X: several groups of rows, each row roughly a mix of its group's hidden directions; some rows fit no group:
X (150 x 14):
[[ -8  59  14  25 -11 -20  -1  -2 -13 -22  31 -26   4  -4]
 [  6 -21 -14 -33  21 -15  23  -4  22  15  27 -53   1  -5]
 [ -6  24  21 -12 -63   1   4 -13 -32 -16   6  -3  17  18]
 [  3 -12  14  21  -4  46  31   4 -21  11  -4  41 -20  27]
 [ 10  39 -23 -11   3  26 -17 -25   2 -27 -28 -20  17  34]
 [-21 -59 -27  -9   8  -7  -2   7   9  25 -23  31  -8  11]
 [ 24  32 -34  -3   1  15 -30 -28   4 -16 -14 -17  19  38]
 [ 21 -11  -6 -36  41  -6  52   4  13   2  18  -5  -7 -17]
 [ 10  -3  -6 -50  38   2  26  12  25 -10  31  -7  13 -21]
 [-17  37  -9  16 -20  13  36 -39   7  13  26  -3  30   4]
 [-18   1 -20 -44   6 -10 -35   3  28 -17   3 -39  19 -14]
 [  1  50  -2 -26   5 -35   7 -14   2 -19 -24 -17 -35   8]
 [-31  48  26   6 -22 -15  -3  -6 -38  23 -22  -7  -1   8]
 [ 20  -1  11  -1  71   4  -2   2  26   5   7 -12 -11 -25]
 [-17  50  32  17 -17   0   5  -7 -34   7 -23 -26  -8  16]
 [-27  12   9  13 -10  16  -6 -16 -11  24  24  -4  53 -36]
 [ 40 -17   0   3  49 -13  20   9  26  32 -16   5   1  16]
 [  0 -53 -26 -13  29 -15  -5   6 -28  32  -7  22   6  -1]
 [ 25 -36   1  -6  49   4  -2  -6  47  -7  13  11   4 -18]
 [-43  27  -4 -13 -24  -8  -8   2 -50  -3 -12  -2  18  26]
 [ -2  -5 -15 -16   5  58  19  26   7   2 -16  17   2  42]
 [  7   6  12 -26  28 -12  19  44  38   0  18 -22   7 -27]
 [ 41  -1  21 -19  10 -18 -44  40   8  -1  -4 -21  -9 -10]
 [-36  21   2  10 -35  -9   5   5 -50  -4  -8 -17  -7  33]
 [ 13  -9 -19 -18 -11 -19  10  18  19 -29 -20   4 -51  35]
 [ 38 -23  17  -1   4 -11 -49  41   8  14  10 -10  -2 -17]
 [-12  43  47  10  13  25  -4 -16   9   7  17 -20  20 -28]
 [ -7 -68 -21 -16  18 -19   9   6 -16  21  -4  12 -11  11]
 [ 27  42 -37  15   8  19  33 -23  -5  -6  12 -10  20 -19]
 [ 20 -17  15 -16  -2  -8 -59  36   9  13   6  -7 -27 -12]
 [-28  14 -22  22  -8   9  48 -40 -11 -13 -13  10  19  18]
 [-32   4   8  25 -30  -3 -46 -31 -28   4 -21   7  -8  11]
 [  4  12   1  -4  32  -5  23  53  38   9  11 -20   6 -22]
 [ -3 -41  26  18  11 -34   8  29  -1  16   6  18 -27 -33]
 [ 32 -37  10  -4  18 -36  25 -10  17   0 -26  -9 -34  16]
 [ -7 -43 -10  45   7  29  -7 -23   9  17  -4  13  29  19]
 [ 16  -1  16   4  19 -22  16  57  20  16   7 -33  -7 -24]
 [ 14  20 -58  21  -7  13   4 -20 -17 -23 -35  -6  -7   7]
 [-28  27  15  13 -58 -16  20 -15 -16   0  -7 -24  11   8]
 [-34  15 -14  12  -5   2  52 -41  -9  -9   4  17  16  17]
 [ 27   3 -14 -27  21 -20  21  10  37 -21  28 -13  22 -30]
 [ 31  -7  14  -7  45   6  -5  -4  46  10  14   8  -2 -37]
 [  9  12  13  25  -6 -62 -15 -24 -17   5  11 -11  -4 -32]
 [ 18 -12  21 -21  39  12   2 -11  56   5  -3   6   1 -29]
 [ 32 -34  -7  -2  46 -18 -10  -4  24   3  27  23   9 -23]
 [ 15   3  23  -8   4   0   8  67  29   7   6 -29  -7  -5]
 [-11  16  -9 -26  19 -42 -21  -5  23  -7  17 -37   9 -34]
 [ -4  60  36  19   1   3  -2  -9  -7 -21  20 -29   7  -2]
 [-26  43   1  28  -1  10  46 -32   1 -15  -2   5  22  -7]
 [-32  16 -13  16  -8  10  50 -40  -7  -9  -1  11  25  18]
 [ 15  40 -16  31  -4  12  -6  17 -17 -41 -27  -3   9 -30]
 [-35   9  -6 -30  19 -21 -23   4  23  18   6 -52   5  -9]
 [ 34 -14  -6 -36  26 -21  22  30  17  -9  15 -28   5 -26]
 [ 11 -50  -7  47  17  25   0  -7   7  17 -11   5  30   6]
 [-30  17  -4  16   0  15  57 -39  -1  -5  -5   4  24  10]
 [-19  30   9  -8 -56 -12   4  -2 -39 -13  -5  -6   1  28]
 [ 13  34  -4  21  14   9  45   1  -5 -23 -37 -21   5 -28]
 [-12 -66 -20 -14  24   2   1   0  12  15 -23  23   2  11]
 [  5 -13 -26 -31  45  12  27   2  14 -12  38  -7   0 -26]
 [ 18  14  18  -8  21 -36  14  44  22   3   8 -26 -13 -32]
 [ 28  46  -9 -11   7  24 -18 -23  18  -3   4 -30  30  20]
 [-31  31  25  15  -7  -5  12  -2  -9 -21 -21 -30 -27  40]
 [  3 -13  28  11 -18  25  42 -36  -3  11  15  32 -14  24]
 [ 10  36 -25 -35 -34 -16  22  16 -24 -16 -12 -22 -17  -8]
 [ -9   9  27  20 -17 -53 -27 -17  -9  22  10 -29   3 -16]
 [ -2  53  29  35 -26   3  -1 -10  -1 -27  16 -21   3   9]
 [ 27 -50   9 -13 -13   3  10  -9  31  -8  44  12   2 -17]
 [ 14  32 -40  20  -3  15  17 -24 -16 -30 -17  -2  34  15]
 [ 26  -4 -21 -48  33 -17  22  10  17 -10  25 -23  12 -16]
 [ 48   1   4   1  43  14  -3  -2  40  10  -5   3  -4 -34]
 [ 39 -10  -5   8  -2   1  15   8  23 -24 -32  -9 -47  29]
 [ -2   2 -14 -12   4  59  18  19   9 -15 -18  32  -8  30]
 [-13 -49  22 -19 -22   6  -7  25   0  34  35   7  10   0]
 [  7  53 -10 -28 -23 -35  15   9 -11 -12   6 -13 -26 -18]
 [  9  -3  26  -5   8  -8  17  61  24  22  -7 -33  -7  -3]
 [-21   3 -11   4 -19  12 -27 -59 -28 -12  -1  27   0  16]
 [-10  -9 -15 -11  12  63  22  11   1  -1  -9  31   1  30]
 [ 10  11   8  26 -15 -53 -27 -15  -6  -8  19 -26 -15 -31]
 [  5   8  24  13  -9  34  38 -10   3  11  14  50  10  27]
 [-11 -34  -6  38   6  43  17 -14   0   6  -4  10  44   7]
 [ 28 -19   3 -21  -6 -15 -60  34   2   4  -7 -12 -19   6]
 [ -4 -10 -17 -19  16 -36 -19  23 -20   5  -2  37 -39  26]
 [ -9  -8   7   7 -13  -4  20  53  28  10 -15  27  20 -37]
 [  8 -11  17 -15  26 -16  17  46  21   9  16 -35 -15 -33]
 [ -6 -11  -1  39 -38  17 -35   2 -27  -2 -33   6 -10  23]
 [-18  34  -7  12   5  13  49 -47   7   0   5  -2  24  11]
 [-12  17  16  36 -27 -11 -43   5 -27   0 -35  23   3   3]
 [ 16  44 -34   2  14  20  12 -20  -9 -37 -32 -12   6   7]
 [ -9 -53 -32 -23   7   3  -4  14  12  23 -27  31 -12   5]
 [-16  22   7 -18 -44 -18  -8   6   9  31  18  35 -25  22]
 [-32  34   3  23  13  -1  50 -39   5  -8  -1  12  -1  -8]
 [  5  50  -1 -33  -3 -38   6   7  -9 -21   1  -5 -36 -14]
 [-26  27 -15  23  -3  -3  45 -43  -6 -15 -12   7  18  19]
 [ 15 -19   7  22  -6  37  41 -15 -17   1   5  46 -10  16]
 [  6 -14  29  12  -9  38  29 -10 -17   0   5  55  -7  11]
 [-30  18  19  -1   3  41  -4   2 -24  25  30 -20  21 -31]
 [ 20 -23  13 -32   8  -7 -55  37   2   3   4  -2 -24  -1]
 [-41  26  25  19  -9   9   7 -15   4  38  -5 -19  24 -32]
 [ 14 -11  35  -1  13  -2  32  56  20  19   6 -15 -11 -15]
 [  9 -43   6  43  10  31 -21   3  16  30  11   5  22 -12]
 [ 18 -15  16 -20  -4 -31 -51   9  18  29  27  -4 -10  17]
 [-12 -49  26  18   0 -35   9  29  -6  13   1  21 -19 -22]
 [ 20 -21  10 -23  11  26 -10  -7  15  -3  48  14  31 -33]
 [  3   3 -31  37 -17   9 -15 -44 -25 -25  -1  33  -2   1]
 [ -4   6  22  37 -27 -45 -28 -15 -15  17   8 -28 -12  -9]
 [  0 -14 -18 -37  -1  51  19   6  18  -3  -5   2  10  43]
 [ -5 -21 -22 -22   7  57  14  28  17  -4 -20   6  12  26]
 [ 15  47 -17 -10  -4  35 -16 -27  13  -5   6 -25  30  21]
 [-11  -3   4 -24  14  49  38  21  24   9 -13  14  -6  30]
 [ 36 -20   9 -18  18  37  -5  -3  46 -23  18  11   6 -15]
 [-20   6   3 -56 -24 -24   0  16 -13  -9 -10  -6 -42  11]
 [ 18  -1  -9 -50  39 -19  11  22  12 -10  19 -14  16 -28]
 [ -9 -37  -5  48  10  33 -14  -1  -5 -13 -19  22  31   7]
 [-24  -5  10  11  -6  38  14 -18  16  17   4 -27  44 -35]
 [  1 -30   4  46  21  38 -31 -15  23  18  -4   6  17   3]
 [ 32 -28  -3   8  42  -7   1  -4  45   6  19   9  -2 -32]
 [-28  55  30   2  18  16   7  -3   1   5  -6 -39   1 -16]
 [  9 -17 -15 -41  -4  -8 -20   1  25  -4  29  45  22 -21]
 [ 16  51  -5 -29  -8 -49  -4  -3  -4 -17  -3 -14 -20  10]
 [ 34 -19  -8  -2  14  -2  -2  15   9 -19 -28  14 -49  38]
 [ 30 -21  13  15  51  -3  15  -6  24  -3  26 -27  -9 -23]
 [  6   2 -16   8   5  53  25  32   8  -7 -22  23 -17  30]
 [ 12  10  14 -35  34 -35  18  29  16   3   8 -26 -14 -30]
 [ -7   8 -13 -21  10 -39 -37  11  10  -3   9 -52   6 -24]
 [ 20 -20 -14  25   0  44  27  14 -29   4  -9  31 -11  28]
 [ -5 -16 -13 -15  -8  59  18  11  11  -2 -21  14   3  42]
 [  0   3  18 -16  20  29  41 -22  -8  10 -38 -25  19 -26]
 [-35  47  10  10   6  14  37 -34   6 -10  20  13  11  -9]
 [ 21 -32  10  -9 -22  -5   3 -19  36 -17  43  20  24 -17]
 [-17  54  14  22  -7  -2  -6  -2 -38  16 -34 -16   2  10]
 [ 36 -30 -21  -4  11   3  -7  -6  41 -17  23  24  27 -23]
 [ 34 -20 -23 -16  30   6   0   9  55  -6  -9  12 -12 -21]
 [-41  40 -10  -5 -27   3 -11   3 -42  -7 -13  -3  25  18]
 [-35   6  -6  31 -22  17   7   2  26  36  18 -10   8 -42]
 [-20 -16  -3  21 -22  22 -50 -15 -40  -9 -11  24   9   3]
 [-25   4   9  36 -29  15 -20 -15 -22  12 -40  22  -9  27]
 [-30  22  12 -16 -51 -16  -7  -8 -38  -1  -6  14  14  24]
 [-19 -44  32  27  27  28   2   0  12  11  13  23  24  -6]
 [ -9  31  15 -40 -12 -41  15  10  -5 -13 -20 -17 -37   2]
 [-14 -10 -19   8 -24  16 -31 -53 -31 -13  -3  22   8  17]
 [ -2  -8 -24 -36   8  50  19  -2  11  -6  -7  19  22  37]
 [-10 -43  -6  34  19  41 -24 -14   7   2 -12  19  19  18]
 [-22  -6   8  -4  -1  21   2 -15  -3  37  15  -6  48 -46]
 [-39  34   9 -11 -50 -13  -9 -10 -11   2 -21  18  18  16]
 [ 31  47 -18  11   8  19  16   0  -4 -11  28  -5  23 -38]
 [-20 -57   8  11  -2 -13  21  25 -14  14  -3  23 -27 -23]
 [ 25 -15 -19 -42  38   3  32  16  13 -13  19   1  20 -20]
 [ 30  -7  -6 -19 -21 -31  -8   7  14 -28  -5  35 -33  32]
 [ -3 -67 -32 -22   6  -5  11   3  16  16 -15  17   3  -3]
 [ 26  -7  12  26  -4  25  37  13 -22   1 -16  46 -16  16]]
which group is each row in? (one row of each group first):
[-28  34  24  35 -26   7   6 -21  -1  11  10 -21  35 -20] : F
[  2   4  -1  21  -6 -46 -20 -31  -6  -9  30 -26 -18 -36] : L
[-29 -58  36 -16   2  -7 -16  17   6  15  -1  15 -12  16] : U

[ 19 -11   8  16   4  42  41  13   0 -15   6  49 -14   1] : L
[-25  40  -7  29   4  -2  36 -42  -1 -20  -9  11  17   9] : U
[ 15  -9 -12 -28 -25 -38 -44   2   3  20  13  -8 -19  31] : U
[-14 -46  15   9   2 -20  25  27  -9  19  11  21 -25 -34] : U
[ 10   8  31  -3  15  -8  22  61  21  18   4 -21 -17 -10] : L
[-18  12  30  17 -38  -8 -33 -13 -24  18 -32  10   3  29] : L
[-10  37  17  12  25   7   8   7 -12   4 -42 -35 -33  17] : F
[  0  56  34  18  -6   4  -7  -3 -11 -25  37 -20  -2   2] : F
[  4 -23  -9 -27   3  52  11  36   0  -3 -26   6  -3  32] : L
[  6 -31  20  29  16  46  -5   4  16  19  11  -2  42 -10] : U
[ 21 -17  13  15  60  -1  -1   0  25 -10  37  -9 -10 -16] : F
